A single turn carries every row of the set below to another of its rows. Some are shown first; where does it send the rows asked next?
z_445: [ 2.19 -1.23 -1.32 -0.50 -1.25 -1.28 -0.66  0.20 -0.02 -0.82 -1.78  1.32
 -1.62 -1.27 -2.29  2.69]
z_191: [-2.32  1.63  1.00 -2.92 -1.58 -2.88  1.00  0.69 -3.59  0.78  0.43  0.37
 -0.75  3.94 -2.60 -1.60]
z_753: [-0.91  3.92 -2.11 -1.94 -1.80 -1.85  1.89  1.85  0.39  0.24 -4.31 -1.11
 -2.73  1.28 -1.06 -0.73]
z_305: [-1.34 -0.49  1.80  0.78  0.09 -5.24  2.85 -0.01  1.62 -0.99 -3.06  0.05
 -2.51 -1.27 -2.17 -1.82]
z_862: [-2.89 -0.08  1.72  2.59 -1.41 -2.59  0.98  2.51  0.49  3.03  0.21 -0.92
 -4.13  2.13 -1.94 -0.89]
z_536: [-2.15 -0.39  3.01 -1.58 -0.22 -1.15  0.54  0.95 -0.99 -2.38  0.29  0.82
  0.73  2.56  1.52  0.82]
z_482: [-0.19  2.09  2.30  1.85 -0.81 -3.83 -0.56  3.12  0.66  0.43 -2.14  3.22
 -3.05 -1.15 -0.79 -2.38]
z_723: [-2.48 -0.26  2.02 -2.72 -1.80 -2.90  1.95  0.08 -1.22 -1.35 -1.98  1.69
 -0.15  1.27  2.11  0.42]
z_548: [-4.79  2.01  0.95  1.52 -0.18 -6.04 -0.94 -0.20 -1.89 -0.10 -1.86 -0.88
 -0.18  1.94 -1.61 -2.22]
z_86: [ 1.81  1.50 -0.86  1.59 -0.85 -2.13 -1.59  1.45  0.05  1.32 -1.35  0.20
 -2.36 -3.79 -1.66  0.53]
z_729: [-4.44  1.83 -0.21 -0.36 -1.33 -0.34  0.72 -1.20  1.21 -3.33 -1.82  0.03
  0.63  2.11 -1.39  0.59]
z_94: [-1.70 -1.14 -1.81  1.42 -0.70 -2.95 -2.50  2.55 -3.92  0.76 -0.10 -0.48
  1.17  1.21 -1.71  0.39]
z_986: [ 1.43  0.77 -1.84 -0.63 -1.31 -2.50 -0.79 -1.08 -2.35  0.03  0.15 -0.03
 -2.83  1.50 -4.86  1.05]
z_198: [-2.45 -0.04  1.57 -1.40  0.35 -2.01  2.42 -0.66 -1.60 -1.31 -0.96  2.17
 -1.25  0.91  2.31 -2.01]
z_484: [ 1.81 -3.07 -0.51  1.07 -0.19 -2.76  0.99  1.84 -0.75 -0.47 -2.30  0.96
 -1.29 -1.50 -1.03  1.40]
z_822: [-1.29  2.60 -0.60  3.47 -1.88 -4.90 -2.99  0.78 -0.63 -0.35  0.15  0.92
 -3.19 -1.24 -1.97 -1.36]
z_875: [-0.84  4.24 -3.09 -1.10 -1.73 -1.78  0.22  1.58 -0.25  0.46 -4.11 -1.40
 -2.64  1.44 -1.83 -0.07]
z_831: [-2.26  0.19  0.73  3.79 -1.61 -3.48  0.02  0.46  0.31  1.95 -0.11 -1.14
 -5.19  1.60 -1.45  0.50]
z_510: [-2.02  0.75  2.31  3.50 -0.84 -2.86 -0.19  1.79  0.27  2.71 -1.68  0.38
 -4.53  2.60 -0.35  0.23]
z_758: [-2.93  1.87 -0.59  0.90  0.74 -3.67 -1.46  1.85  2.07  0.18  0.14 -1.72
 -4.28 -1.85 -3.42 -1.27]
z_835: [-2.76  0.65 -2.07  0.19  0.01 -1.05 -2.17  0.35 -3.78  0.49  1.90  0.15
  0.41  1.61 -1.79 -1.93]
z_133: [-4.34  2.93  1.76 -0.02  1.46 -3.40 -1.40  3.73  1.15  1.07 -1.09 -0.33
 -2.66  0.17 -1.75 -2.48]
z_904: [-2.26  4.19 -2.77 -1.76 -2.21 -2.27  1.24  1.38 -0.58  0.27 -3.25 -2.00
 -2.43  1.82 -1.25 -0.84]
z_881: [-1.95  0.55 -0.29 -0.45 -0.82  0.92  1.47  0.28  2.62 -2.72 -2.16  0.38
  0.03  0.74 -3.17  0.57]
z_227: [-1.94  1.98  2.58 -0.52 -1.36 -3.59  1.88  0.95 -0.27  0.32 -1.93  0.78
 -1.81 -2.21  2.71 -1.25]
z_74: [ 1.35 -1.24  0.85  0.12  0.16 -0.58 -0.65 -0.28  0.50 -2.96 -0.02  0.53
 -1.10  0.18 -0.70  3.01]
z_661: [-3.38  1.81  1.09  0.94 -2.48 -4.77  0.56  2.38 -0.09  0.25  1.42  0.57
 -2.45 -1.10 -1.56 -3.89]
z_724: [-2.97  3.05  1.38  1.22  1.56 -4.50 -1.56  0.98  1.95 -0.77 -2.55  0.23
 -4.65 -0.84 -0.32 -0.43]
z_419: [-1.88  1.40 -1.87 -0.28  0.27 -1.00 -3.50  1.20 -0.80  0.49  1.62 -1.90
  0.75  2.02 -2.62  0.89]
z_582: [ 1.94 -0.30  0.07 -0.64  1.09 -0.80  0.09  0.23  2.56 -1.29 -1.55  0.47
 -1.98 -0.47 -0.92  2.25]
z_481: [ 0.00  0.63 -0.22  2.42  0.88 -3.46 -2.11  2.23 -0.11  1.27 -2.65 -0.04
 -0.80  0.08 -5.30 -1.35]
z_867: [-2.82  2.01 -0.87  0.53 -0.44  0.92 -1.57  0.71  0.89 -2.05 -2.18  0.44
  1.37  2.38 -3.27  0.84]
z_279: [ 2.31 -0.96 -1.58  0.76  1.03 -0.26 -0.58 -0.40 -0.63 -0.73 -1.10  2.04
 -2.36 -1.31 -1.77  0.17]
z_24: [-3.22 -1.70  1.03 -0.25 -1.06 -4.63  1.94  0.93 -2.66 -1.08 -1.33  0.41
  0.11  0.99  2.18 -0.31]
z_348: [-1.37 -0.69 -0.18 -0.44 -0.66 -0.31 -1.94  1.35 -1.55 -1.35  2.82 -1.13
  1.00  1.82 -2.34  1.11]
z_459: [-3.90  1.08  1.98 -2.50  0.02 -2.49  1.47  0.08  0.38 -1.29 -0.08 -0.45
  0.11  2.42  2.14 -0.35]
z_554: [-2.77  0.35 -1.47 -1.29 -2.17 -1.73 -2.54  1.54 -3.30  0.71  1.02 -0.31
  1.46  1.88 -2.40  0.35]
z_40: [ 1.18  1.22  1.96 -1.89 -0.52 -3.12  1.67 -1.07 -1.49 -1.01 -2.91  2.42
 -3.14  2.28 -0.84  0.81]
z_497: [-3.36  3.09 -0.36  0.62 -1.88 -3.07 -2.26  2.01 -2.85  2.21  1.04 -1.29
  0.16 -0.83 -0.64 -1.75]

z_198 moves to z_835
z_729 moves to z_867
Now these:
z_724 moves to z_133
z_74 moves to z_536
z_40 moves to z_191
z_305 moves to z_548
z_582 moves to z_459
z_484 moves to z_24
z_497 moves to z_86
z_482 moves to z_661
z_904 moves to z_875
z_554 moves to z_445
z_510 moves to z_862

